In the rows, zero is written as 128.
Y: 4 groups of rows, each row roughly a mix of its group's hidden directions:
Y (93 x 10):
[[124 153 179 100 128  99 146 138 117 135]
 [ 82 146 166 105 144 113 136 143 117 136]
 [ 94 156 132 136 128 119 109 167 119  91]
 [129 116 148 120 118  89 128 149  78 113]
 [107 158 102 110 149 159 127 155 139 100]
 [ 88 121 107 113 139 123 132 144  98  86]
 [125 163 141  90 156 151  99 141 143 124]
 [135 149 145 121 107  76 139 129  93 141]
 [158  85 129 128 130 127 161 104 129 160]
 [157  98 112 167 101 126 157 108 127 129]
 [163 103 129 130 133 131 170 117 142 166]
 [ 96  95 115 169 150 126 117 137 114 102]
 [157 134  88 110 114 159 120 113 159 145]
 [127  95 133 105 156  85 145 124 153 143]
 [117 133 178 135 126 136 178 120 136 138]
 [ 96 155 108  81 143 105 139 122 141 122]
 [125 102 135 113  93  99 154 119 167 136]
 [126  93 112  95 146 147 126 137  94  97]
 [ 96 134 122  90 153 113  87 147 130 127]
 [126 113 167 116  88  97 157 122 137 135]
 [171  93 102 105 144 137 135 129 131 100]
 [130 156 161 105 161  99 155 137 116 142]
 [128 117  81 110 136 146 149 138 153  94]
 [169 121  91 116 162 133  99 127 132 116]
 [119 153 121  65 137 122 132 126 145 146]
 [147 184 135 125 115 109 137 127 143 160]
 [143 106 155 123 139 132 167 110 171 138]
 [144 142 189 116 119 112 140 140 111 143]
 [114  94 156 142 146 133 104 148  87 140]
 [100 101 111 172 139 125 112 126  98 107]
 [175 129 143 114 121 109 156 125 119 167]
 [164  80 139 124 129 121 155 118 114 153]
 [157  80 154 124 110 106 130 110 137 150]
 [131  83 125 158 139 157  98 140 109 138]
 [144 129 124 146 127 129 162 105 165 171]
 [ 94 168 166 119 133 129 138 144 100 131]
 [130 108 118  91 142 143 118 146  89  94]
 [140 185 131  98 123 117 116 151 110 124]
 [140  87 125 107 102 110 158 121 163 123]
 [159  89 167 153 120 114 129 146 122 141]
 [110 187 143 138 138 123 107 137 102 131]
 [106 118 143 134 115  85 123 142  84 106]
 [168  88  96 121 153 142 114 122 137 121]
 [124 117  97 108 129 148  92 114  93 157]
 [119  99 158 168 135 125 115 142  89 123]
 [120 141  74 118 148 148 131 140 150 100]
 [158 167 127  93 101 127 141 109 141 146]
 [136 131 101 165  89 156 111 125 106 114]
 [151 109 152 122 142 132 165 109 171 138]
 [103 189 105 121 126 122 136 121 145 132]
 [111 118  75 112 136 145  98 112 111 140]
 [118  99  97 157  90 151 106 120 131 115]
 [165 154 120  99 135 165 114 117 148 146]
 [ 89 153 117 120 131 130 100 145 113  86]
 [136 173  96 106 148 125 121 144 130  94]
 [ 67 108 159 129 115 130 140 129 136 130]
 [139 133 154 146 132 108  87 112 121 171]
 [103  92 136 132  93 126 163 121 157 140]
 [ 95 161 129 117 131 115 103 152  86 125]
 [138  92 112  97 152 158 139 145 107 106]
 [120 183 123 114 138 130 133 148 106  94]
 [111 190 133 118 129 118 130 145 111 107]
 [ 97 170 140 117 110 124 159 146 117 102]
 [113 131  88 148 134 123 145 122 168  92]
 [121 172 138  92 120  97 155 117 138 123]
 [132 100 156 179 123 128 127 142 159 138]
 [147  93 122 131 132 120 176 108 132 160]
 [111 115 139 127 132 120 113 170  95  87]
 [117 125 178 151 129 103 133 139  90 121]
 [138 108  87 149 132 156 125 129 171 116]
 [108  92 102 119 155 152  93 138 117 143]
 [125 141 138 166 106 104 135 108  84 110]
 [179 116 156 106 126 127 120 152 102 135]
 [125 155 156  85 122 108 128 122  96 152]
 [174  90 138 129 138 116 101 110 126 150]
 [161 104 118 143 161 143  88 117 115 146]
 [107  93 117 122 106 145 175 132 147 110]
 [184 114 158 126 119 131 118 122 130 160]
 [156 131 106 108 123 154 133 129 182 139]
 [ 94 180 124 117 116 120 148 145 132 105]
 [ 97 157 133 121 133 101 118 150  81 130]
 [127 150  95  97 113 129 111  97  96 149]
 [131 140 181 119 100  97 143 127 108 132]
 [123 152 175 134 131 127 176 127 115 139]
 [137 149 108  75 133 120 140 127  89 123]
 [ 90 104 147 159  92 138 154 120 125 128]
 [127 168 106 115 150 145 131 148 107  89]
 [110 153 143 126 119 101 110 164  97  99]
 [128 119 123 155 114  86 158 128  87 136]
 [ 88 116 161 113 128 158 129 124 167 127]
 [156 110  89 125 126 150  92 120 157 117]
 [ 90 121 158 145 113 106 166 129 104 137]
 [117 155 178 135 125 143 169 127 120 134]]

the two rows of each list that fit no group, in list order (the others fit one group, some only roughly):
  q515: [130 142 115  70 138 142 123 138 157 148]
  q734: [129 167 121 132 130 110 113 146  73 124]
  q87: [160  88 106 130 142 104 144 110 160 133]
  q937: [147 114  98  88 147 166 136 105 127 132]
  q148: [138 115 162 152 110  81 141 142 107 141]
  q453: [105 186 135 140 146 155 112 133 129 131]
  q245: [117 166 113 109 135 137  82 149 105 118]
  q146: [155 166 154 104 110 117 157 124 152 138]
  q963: [102 148 100 117 128 170 127 104 160 137]
  q237: [138 152 158 114 101  80 124 119 145 144]
  q265: [174 118 138  91 127 117 139 130  91 142]
  q437: [119 168 115 102 127 123 156 146 124  86]
  q150: [139 117 132 158 121 141 121  89 169 156]
  q995: [158  90 111 100 119 126 157 124 151 106]
  q630: [128 151 176 124 107  92 118 119 121 153]
 | q453; q963
  q28: [104 146 171 115 137  89 151 139 120 114]
  q968: [137 104 123 185 126 137 138 131 145  96]
  q424: [172  93 115 100 126 109 128 120 156 120]
  q528: [145 146 125  74 121 142 121 122 138 166]
  q560: [144 116 116  93 162 129 102 124 170 126]
  q664: [121 192 117 110 130 137 122 148 145 127]
  q293: [127  66 115 133 143 153 148 117 132 123]
  q943: [137 128  91 116 171 151 105 128 121  98]
  q899: [ 77 100 124 117 152 125 107 137 136 100]
  q116: [ 95  96 157 132 121 108 169 118 141 138]
 | q943; q899
  q130: [125 171 137  76 138 107 123 141 130 119]
  q741: [ 70 134 149 147 114 120 117 155 118 132]
  q894: [155  76 130 111 139 134 160 132 107 136]
  q887: [104 189 107 126 143 130 117 142 127 115]
  q347: [112 187 131 134 124 117 136 160 148 126]
  q930: [117 110 141 154 127 121 106 123  68 134]
  q2: [181 105 116 131 137 129 150 108 160 132]
  q277: [160  96 121 156 109 142 156 104 153 129]
  q766: [ 92  94 139 142 102 149 166 126 136 131]
  q960: [162  94 123 152 116 129 162 104 152 133]
  q273: [137 174 111  82 140 145 116 138 114 120]
  q393: [129  76 141 155 128 146 124 111 123 163]
  q733: [115  93 133 175 138 131 112 133  92 118]
  q465: [170 120 118 101 156 136 123 120 172 130]
  q12: [139  66 133 124 111 138 159 121 137 124]
 | q130; q741
  q572: [132  86 133 149 119 112 171 107 151 134]
  q649: [114  98 162 153 120 154 151 123  94 136]
  q64: [118 157 167 132 121  90 158 132 123 105]
  q299: [117  97  95 164 131 166 122 117 148 131]
  q699: [130 169 153 137 129 108 101 102 131 163]
  q650: [130 164 101 115 142 148 158 128 168 142]
  q489: [139  97 118 123 125 156 118 110 182 123]
  q907: [105 176 140 107 139 142  99 148 106 122]
  q13: [136  91 140 152 115 115 176 108 143 138]
  q976: [167 115 126 107 153 139 129 115 177 131]
  q620: [ 87 164 149 128 117 131 127 146  88 122]
  q614: [163  79 143 142 139 143 148 136 144 146]
 | q299; q699
  q145: [ 77 124 116 122 112 141  86 141 119 115]
  q753: [ 95 124 171 131 125 112 147 128  93 153]
  q487: [117 150 115 105 149  82 109 149  99 130]
  q692: [146  81 119 106 114 131 165 128 142 104]
  q694: [106 112 107 155 127 125 105 112  76 122]
  q439: [ 74 141 140 142 102 137 161 135 139 131]
  q993: [101 156 107 113 141 158  99 143 133  95]
  q961: [143 173 123 129 128 153 115 116 171 148]
  q419: [147 107 138 103 146 101 129 126 102 175]
  q426: [130 142  94 100 148 175 129 115 151 127]
 | q753; q419
  q257: [142  90 108 151 154 154  98 115 131 152]
  q455: [110  88 136 142 136 133 103 146 103  88]
  q929: [141  80 150 115 100 122 166 123 131 120]
  q147: [148  87  97 130 138 152 142  97 128 153]
  q971: [132 104  89 124 145 159 117 136 171 127]
  q917: [ 87 119 107 125 127  91 100 143  99 126]
  q780: [106 119 135 157 101  78 131 108 110 131]
  q124: [100 149 126 111 153 131  75 143 113 133]
  q777: [139 164 166 118 106 104 141 118  93 129]
  q244: [140  97  91 145 138 168 104 133 147 135]
 | q147; q124
  q334: [107 103 159 113 108 124 177 128 147 127]
  q161: [110  98 155 160 119  97 131 153 103 113]
  q353: [ 95 105 116 137 143 124 103 123  76 131]
  q722: [125 157 170 127 114  91 152 123 104 120]
  q109: [102 159 127 145 137 147 111 165 153 100]
  q262: [173  91 129 101 138 145 135 115 108 146]
  q345: [165  97 103 114 154 156 133 129 117 102]
  q435: [163 132  83 153 110 134 108 127 102 119]
  q601: [129 150  95 102 130 131 156 127 152  85]
  q5: [129  92 140 148 119 100 176 113 135 140]
 | q334; q601
  q143: [142 175 114 105 134  92 104 132 145 122]
  q15: [116 154 131  97  99 100 158 140 148 105]
  q81: [128 157 142 118 144 148  94 159 130  89]
  q687: [155  93 104 140 162 158 105 123 115 129]
  q457: [112 117 155 111 108 120 167 106 167 131]
  q142: [116 132 162 160 111  85 127 158 117 127]
  q89: [131 162 164  94 122 102 158 131 143 126]
  q573: [157 113 113 101 151 140 113 116 177 126]
  q810: [120  93 110 164 132 148  97 128  94 126]
  q984: [127  92 157 161 117  98 116 149 105 118]
  q242: [141 100 109 157 135 159 117 146 170 118]
  q784: [ 82 158 166 105 138 140 127 142 121 126]
  q159: [110 114 156 114  90 124 176 133 133 117]
 | q81; q457
  q505: [105 107 155 174 114 104 101 122 127 117]
  q543: [143 129  75 116 118 160 106 108 135 142]
  q839: [182 115 116 149 120 147 148 107 151 128]
  q417: [139 169 119 123 137 170 112 138 164 127]
  q272: [133 138 110  88 106 126 154 150 151  94]
  q660: [129  59 121 135 138 128 126 112 143 130]
  q53: [144 116  82 102 133 124 134 131 170 109]
  q752: [104 142 150 144 110  97  96 142 100 103]
  q225: [163 104 117  96 133 130 156 102 111 154]
  q406: [118  68 142 151 131 125 124 148 116 107]
  q774: [140 140  94 103 144 134  74 139 129 119]
  q212: [135 112 154 133 131 107 188 115 139 139]
 | q272; q660
  q85: [ 89 106 117 143 149 120 102 133  85 119]
  q373: [127  83 127 124 127 141 133 108 181 131]
  q469: [128 109  94 115 143 161 156 100 157 137]
  q835: [148 154 138 163 107 132 161 125  90 129]
  q743: [121 151 176 116 122  95 144 129  97 129]
  q712: [156 171 140 113 138  93 100 131 111 125]
  q923: [ 98 182 150 122 112 101 128 137 124 128]
  q758: [136  65 124 143 130 159 134 120 122 137]
  q62: [ 88 122 153 136 111 112 150 145  98  99]
  q343: [145  86 118 142 141 145  91 135  96 140]
  q314: [113  79 105 110 143 128 158 116 107 112]
  q78: [168 103 131 138 122 169 115 139 153 150]
  q380: [137 133 146  94 100 101 166 136 131  99]
  q448: [128 158 173 141 127 116 108 127  89 144]
 | q62; q343
  q909: [151  88 138 121 121 100 153 111  95 147]
  q376: [ 88 101 132 141 155 119 108 140  89 122]
  q274: [ 94 110 119 113 122 136 187 123 136 128]
  q96: [159 143 133 119 134 175 110 127 163 146]
  q693: [163 137 104 139 118 171  97 126 143 112]
  q935: [126 139  93 103 150 171 131 104 151 134]
  q379: [162 131 170 150 107 100 125 131 135 156]
  q534: [152  77 115 135 140 150 135 100 105 138]
  q771: [152 141 130 119 123 129 157 132 188 121]
  q881: [162 132 102 135 113 147 144 117 178 119]
 | q274; q534
  q4: [116 142 168  82 144 108 135 150 134 139]
  q830: [ 94 149 140 139 117 106 136 145  77 129]
  q450: [159 160 144 115 112  95 142 121 119 165]
  q690: [137 129 109 148 161 142  80 119 134 158]
  q58: [146  65 129 129 121 123 149 120 111 146]
  q140: [171  77 130 125 139 147 133 122 108 120]
  q311: [128 171 167 121 123 115 136 135  87 119]
  q979: [151 156 163 108 118 119 157 136 166 128]
  q874: [118 144  93 105 140 170 127 139 161 113]
  q653: [143 168 153  99 116 109 160 126 153 128]
 | q58; q874
  q54: [164 143 119 132 110 150 136 108 167 159]
  q538: [166 136 150 130 112  94 155 133 111 159]
  q195: [103 148 140 109 128 100 120 118  73 133]
  q126: [120 153  97  98 145 170 121 113 152 127]
  q409: [111 152 134 112 144 103 156 143 169 102]
  q817: [136 114 169 153 121 126 114 135  79 140]
  q218: [129 156 164 109 100  81 129 131 134 130]
  q889: [110 122 120 113 143 145 118 166 108  80]
  q99: [166 146 158 107 119 119 152 109 160 144]
  q586: [140 110  85 168 121 152 122 118 150 111]
 | q54; q99
  q135: [122 127  97 119 121 158  74 133 144 111]
  q697: [129 194 125 109 117 108 119 126 130 139]
  q685: [165 135 110 151 113 147 144 123 173 111]
  q442: [131 159 100 104 139 130 143 151 123  81]
  q549: [135  70 121 126 132 123 153  98 112 139]
  q480: [114  69 134 152 118 111 139 107 114 124]
  q460: [137 113 153 181 120 138 164 118 137 136]
  q747: [112  72 136 142 129 112 126 138  98 106]
  q50: [ 96  86 123 128 125 100 142 117  92 113]
  q661: [ 96 168 152 154 122 104 121 130  98 136]
  q284: [ 84 118 171 117 131 112 160 131 132 139]
  q398: [129 154  96 108 146 168 138 118 161 135]
 | q460; q661
  q666: [162 139 115  89 152 133  99 143 112 104]
  q980: [162 169 104 132 139 130  95 141 112 146]
  q383: [139 165 149  88 120 114 157 132 156 127]
  q551: [148 153  97  96 141 124 137 144 131  84]
  q847: [106 162 122 103 145 122  87 151 103 123]
  q794: [ 83 155 154 125 112 167 123 137 127 120]
  q300: [101 135 149 156 135  93 154 135 126  90]
  q997: [133 173 100 105 135 158 121 114 155 137]
  q875: [160 148 122 120 125 130 152 101 151 173]
  q458: [112 161  98  99 140 161 105 122 132 105]
  q682: [169  94 122 110 141 153 151 113 134 153]
  q84: [123 164 144 103 107 107 161 143 119  97]
  q805: [137  98  93 166 118 151 105 115 105 130]
 | q666; q980
  q235: [157 114 110 136 169 159 101 126 103 126]
  q35: [117 147  88 116 150 166 138 113 158 135]
  q756: [123 116 184 157 136 112 138 154 117 118]
  q702: [127  89 100 167 133 150 100 123 109 128]
  q362: [176 157 138 100 161 139 124 128 141 129]
  q108: [161 140 140 136 120 180 139 112 158 123]
  q890: [150 137 139 149 112 113 123  90 147 173]
  q808: [142 111 100 101 146 137  87 126 165 123]
  q221: [ 93 145  81 129 139 148 134 139 156 111]
  q166: [107 155 112 169 137 138 116 160 137  99]
  q157: [122 136  84 122 141 138  77 115 135 143]
  q510: [142 136 160 145 105  83 146 130 117 158]
 | q166; q157
  q276: [111 149 120 103 141 157  77 146 132 116]
  q514: [152 128  86 115 158 152 121 141 127  93]
  q975: [ 92 133 173 129 128 112 167 132 114 139]
  q761: [127  75 109 132 138 136 159  97 132 140]
  q233: [134 160 153 101 124 107 162 134 165 121]
  q526: [154 126 124 134 127 160 129  95 170 157]
  q298: [126 143 128 134 136 106 142 166  88  92]
  q75: [130  87 134 157 102 138 161 106 152 130]
  q139: [160  73 138 114 119 128 157 119 132 119]
  q623: [102 146 114 110 131 134  76 150 106 115]
  q880: [ 97 135 146 101 146  94 126 155  94 124]
  q79: [ 97 141 149  92 142 101 125 130  89 137]
  q92: [ 98  87 134 138 106 153 130 113 165 125]
  q646: [ 96 124 104 152  98 119 107 138  87 120]
 | q298; q880
  q667: [115 103 147 143 125  93 140 160  96 104]
  q234: [110 143 155 114 149  86 157 139 102 141]
  q953: [120 103  84 111 140 159  98 124 135 149]
  q535: [134  96  99  97 152 166 144 111 127 123]
  q255: [122 126 174 131  94  97 140 114 132 157]
  q48: [139 124 129 164 131 116 122 128 190 128]
  q550: [138  75 124 105 129 130 128 104  90 123]
  q876: [110 107 136 136 118  79 159 121  96 129]
  q739: [113 140 172 127  92  93 140 122 132 148]
  q120: [153 105 116 165 116 148 157 137 158 109]
  q446: [134 174 107 127 147 104  87 133 140 132]
  q850: [112 121 123 167 126 156 102 103 167 132]
  q500: [123 152 165  93 137 101 157 141 150 128]
  q939: [124 160 125 109 138 145 106 169 117  91]
 | q48; q120
  q627: [144 110 131 169 113 141 107 120  82 138]
  q14: [ 96 155 119  81 141  98 139 120 128 118]
  q987: [145 183 148 114 135  99 109 134 112 123]
  q521: [123 114 114 144 126 124 167  89 157 158]
  q565: [124 185 134 133 119  96 154 135 143 120]
  q176: [130 161 122  85 121 110 111 124  87 116]
  q11: [101 170  91 138 138 131 103 134 155 133]
  q806: [107 141 121 153 105 150 175 134 139  99]
  q983: [155 124 105 102 135 135 164 101 128 166]
  q445: [152  76 115 108 143 161 128 114 122 128]
  q603: [117 166 104 143 162 142  88 128 127 140]
  q705: [106 151 150  85 135  99 129 128  94 138]
  q152: [130 174 158 112 119 101 131 141  99 110]
  q568: [100 140 112 122 144 164 100 149 134  90]
  q616: [101 116 117 110 135 119 128 152  83  90]
 | q565; q806
